Turns in one plane each, and the order they were made in; the first pair answered:
Q606 (before -> after):
+2.62 +1.41 -0.23 -0.35 -4.35 +1.63 +2.29 -0.28 -0.40 +6.08 -1.04 +0.39 -0.43 +1.89 -1.99 -0.09 +0.27 +0.10 -0.43 -3.28 -1.33  ->  +1.19 -1.32 +2.20 -2.03 +2.53 +2.19 -1.10 -0.97 +0.40 +3.17 -1.19 +0.45 +5.18 +1.81 -3.20 -0.02 -0.22 +1.86 -0.94 -3.13 -1.72
-0.85 +0.09 +1.72 -1.77 +1.50 +0.71 -1.87 -0.14 -2.02 -1.16 +0.77 +0.45 +1.58 +0.30 -0.30 -1.03 +0.08 -0.91 -0.94 -0.18 +0.42  ->  -1.69 -0.87 +0.13 +1.12 +1.43 -0.96 +0.49 +0.53 +1.11 -2.14 -0.75 -1.81 -0.04 -1.47 +0.91 -0.16 -0.43 +0.28 +0.42 +1.51 -1.09
+0.15 -0.49 +1.17 +0.95 -2.14 +1.96 -0.45 +0.89 -0.01 -0.38 +1.79 +0.72 -1.67 +1.00 -0.17 -1.05 +0.90 +0.31 +0.35 +2.75 -1.77  ->  +0.10 -1.18 +1.59 +0.46 -0.96 +1.95 -1.92 +0.32 -0.59 -1.42 +1.75 +1.43 -0.21 +1.09 -0.40 -0.94 +0.79 +0.74 +0.36 +3.12 -1.70
-2.05 +0.02 +3.55 +1.65 +3.88 -1.16 -3.22 -1.08 +0.36 -3.36 +1.29 -0.66 +3.60 -3.85 +2.00 -0.74 +1.58 +0.51 -1.86 +2.76 +4.96  ->  -1.81 +1.46 -0.15 +4.15 -2.24 -2.90 +1.51 +0.48 +3.07 -1.88 +0.62 -2.80 -2.08 -5.17 +4.57 -0.60 +1.54 +0.36 -0.11 +3.56 +3.66
Q597 (before -> after):
-0.41 +4.42 -0.45 +1.12 -2.08 +2.36 +1.08 -0.97 -5.91 +0.41 -1.50 +4.73 +1.61 +3.74 +1.84 -0.56 -1.11 -0.53 +1.09 -2.15 -1.03  ->  -1.87 +2.87 -2.14 +4.96 -2.08 -1.18 +3.45 +0.27 -3.32 -2.24 -3.33 +1.74 +0.49 +1.23 +4.22 -0.75 -1.76 +0.81 +3.41 +0.03 -2.24
+0.59 +1.76 +0.43 -0.61 -6.50 +1.62 +0.86 +0.36 +0.13 +0.39 +1.99 -1.07 -1.66 +0.97 -2.75 -0.53 -0.64 -4.11 -1.52 +1.45 -0.99  ->  -1.40 +0.75 -0.66 +1.14 -5.75 -0.10 +1.85 +1.37 +1.04 -0.70 +0.98 -2.47 -2.75 -0.28 -1.77 -0.48 -0.98 -2.83 -0.25 +2.76 -1.39
-0.54 +0.46 +0.14 +0.39 +0.36 -0.88 -1.04 +0.64 -1.44 -2.40 -1.59 -0.56 +1.15 -0.44 +0.18 -0.37 +0.31 +0.72 +0.73 +2.37 -0.32  ->  +0.69 -0.63 +0.63 -0.41 +1.29 -0.85 -0.11 +0.37 +1.40 -1.36 -1.68 -0.48 +1.59 -0.22 -0.23 +0.08 +0.62 +1.85 +0.22 +1.12 -1.71
Q173 (before -> after):
+4.02 +0.02 +1.76 -3.30 +0.02 +1.58 +0.05 -1.59 -2.15 -0.97 -1.45 +0.49 +0.90 +0.33 -3.18 +2.06 -0.05 -3.61 -0.09 -0.64 +0.50  ->  +2.52 +1.10 -0.03 -0.81 -3.11 -0.18 +0.45 +0.18 -4.50 -1.36 -2.01 -0.60 -1.22 -1.12 -1.20 +1.37 -0.03 -4.12 +1.02 +1.92 +1.25
+1.95 -0.92 -1.61 +0.34 -0.25 +0.09 +3.44 -0.52 +4.92 +2.62 +0.20 -0.03 -1.12 +0.35 +0.15 +1.72 -1.14 +1.27 +0.98 -2.33 -2.06  ->  +2.41 +0.72 -2.10 +0.30 -2.53 +0.15 +3.51 -0.08 +3.81 +2.54 +0.50 +0.50 -2.29 +0.18 +0.68 +1.01 -0.56 +0.67 +0.82 -2.56 -1.30
+0.21 -2.32 +1.54 -2.79 +0.11 +0.10 -2.10 -2.30 +0.36 +0.13 +1.25 +0.28 +2.77 +1.46 -2.46 +0.02 +3.44 -1.23 +3.21 -1.97 -1.97  ->  +0.18 +0.16 +0.89 -1.22 -4.34 -0.67 -1.21 -1.85 -2.87 +0.92 +1.69 -0.07 +0.00 +1.39 -0.95 -0.78 +3.96 -2.61 +3.57 -1.63 -0.44
Q862 (before -> after):
+3.03 -0.22 +0.11 +1.58 +0.95 -1.65 +4.27 -2.21 +1.97 +0.87 +0.94 -2.70 -4.12 -1.05 -0.54 +2.44 -0.63 +2.87 +1.56 +3.81 -0.24  ->  +3.10 +2.63 +1.19 +1.02 -2.04 -0.80 +2.58 -2.16 -3.12 +1.33 +1.86 -0.96 -4.86 -0.24 -0.93 +1.16 -0.36 +0.97 +1.06 +4.23 +2.40
-2.41 -1.90 +2.34 -0.66 +1.33 -2.08 -5.51 -1.93 -4.23 -0.95 -0.01 -1.57 +1.02 -0.45 -0.61 -0.67 +1.57 +2.09 -2.53 +3.03 +4.66  ->  -1.92 -4.28 +1.57 -0.06 +3.45 -3.20 -3.66 -1.69 +0.74 -1.75 -1.28 -3.08 +1.51 -1.49 -0.42 +0.20 +0.88 +3.70 -1.18 +2.68 +2.74
-4.77 +1.21 -1.35 +1.22 +0.43 +0.81 -0.36 +3.72 +1.17 -1.32 -1.50 +0.70 -4.09 -0.15 +2.38 -2.57 -1.08 -3.94 -1.77 -1.76 +1.98  ->  -4.94 +1.48 -0.08 -0.06 +1.81 +1.60 -2.35 +3.28 -0.04 -1.63 -1.10 +1.13 -2.23 +0.31 +0.99 -3.32 -0.51 -4.40 -2.26 -2.10 +2.83
+1.29 +1.17 +0.92 -0.58 +0.73 +0.80 -0.17 -0.75 -0.93 +0.70 +0.30 -0.23 +0.36 +1.13 -0.43 +0.43 -1.09 -0.78 -1.11 +0.12 +0.24  ->  +1.08 -0.13 +1.44 -0.36 +1.63 +0.44 +0.36 -0.79 +0.86 +0.19 +0.41 -0.75 +0.68 +0.57 -0.54 +0.84 -1.40 -0.34 -0.50 -0.19 -0.82

(2 to 3 turns a pair)
+0.25 -1.79 +1.65 -4.34 +2.69 +1.78 -0.37 +0.32 -0.71 -1.09 -0.21 +0.76 +5.00 +3.03 -2.64 -2.60 -0.84 +2.47 -1.59 -4.59 -1.31  ->  +1.95 +1.37 -1.49 -1.88 -5.64 +0.61 +4.41 +1.69 -0.78 +2.44 -0.01 -0.22 -1.37 +3.14 -0.40 -2.26 -0.60 +0.60 -0.98 -4.81 -1.64
Q606 then Q606
+1.89 -2.35 +1.71 -3.37 +5.88 +1.76 -0.08 -1.13 +5.12 +0.34 +0.08 +1.34 +3.43 +1.32 -2.39 +0.92 -0.75 +1.74 -0.97 -3.66 -2.30  ->  -1.29 +2.12 -2.48 +4.37 -4.79 -2.91 +2.80 +2.77 -1.77 -1.09 -1.05 -1.83 -4.00 -2.31 +2.24 -2.05 -0.02 -0.11 +2.03 +1.57 +1.23
Q173 then Q173
+0.53 +1.18 -0.97 -0.98 -3.32 +1.05 +4.41 +0.23 +0.04 +3.18 +1.12 +0.17 -3.22 +1.35 +0.39 -0.20 +1.31 -1.10 -0.03 -2.47 -0.81  ->  -2.57 -2.99 -0.24 +0.47 +4.12 -1.11 +2.47 +1.43 +2.08 -2.08 -0.74 -1.95 +1.22 -1.37 +0.50 +0.25 +0.18 +1.80 +1.59 +0.05 -1.76
Q597 then Q606 then Q606
-2.57 +2.01 +2.12 +0.07 +0.93 +0.06 -5.25 -0.03 -9.32 -1.53 +0.62 +1.60 +1.28 +0.72 +0.94 -2.84 +2.08 -0.32 -2.32 +1.70 +2.98  ->  -4.13 -1.09 -1.32 +5.57 +0.35 -4.01 -0.20 +1.86 -2.75 -3.87 -2.41 -2.97 -1.97 -3.01 +3.93 -1.35 +0.36 +2.18 +1.17 +5.07 +0.19
Q173 then Q606
+0.24 +0.41 +2.55 -2.49 +2.47 +1.99 -3.61 -1.18 -4.27 -0.20 +1.30 +2.85 +3.48 +1.41 -1.47 -1.50 +0.55 -0.58 -2.00 -1.12 +2.92  ->  +2.21 -1.10 -2.60 +2.17 -3.22 -1.44 +4.56 -0.01 +4.57 +1.78 -0.54 -1.09 -3.82 -0.78 +1.70 +0.83 -0.38 +0.27 -0.34 -1.07 -2.00
Q862 then Q606
-1.45 -2.07 +2.17 -2.62 +3.96 +0.67 -3.18 +1.48 -1.28 -3.01 +0.33 +0.48 +2.74 +0.20 -0.43 -0.77 -1.13 -0.02 -1.00 +1.03 -0.99  ->  +1.02 -1.41 -1.77 -0.56 -3.35 -0.52 +3.32 +1.89 +2.63 +0.28 +0.00 -0.94 -3.87 -0.43 +1.54 +0.96 -1.14 -0.63 +0.10 +0.40 -3.09
Q606 then Q173 then Q862
+1.65 -0.56 +2.17 -3.41 +4.17 +1.42 -3.31 -2.41 -2.41 +1.16 +1.67 +2.92 +1.44 +1.72 -1.04 +2.07 +0.67 +0.64 -0.85 -0.31 -0.53  ->  -0.83 +1.40 -1.30 +2.29 -2.77 -2.06 -0.78 +0.22 -4.98 -0.03 +0.24 +0.14 -3.51 -1.17 +2.34 +0.42 +0.61 -0.09 +1.61 +3.83 +1.14
Q597 then Q606 then Q606
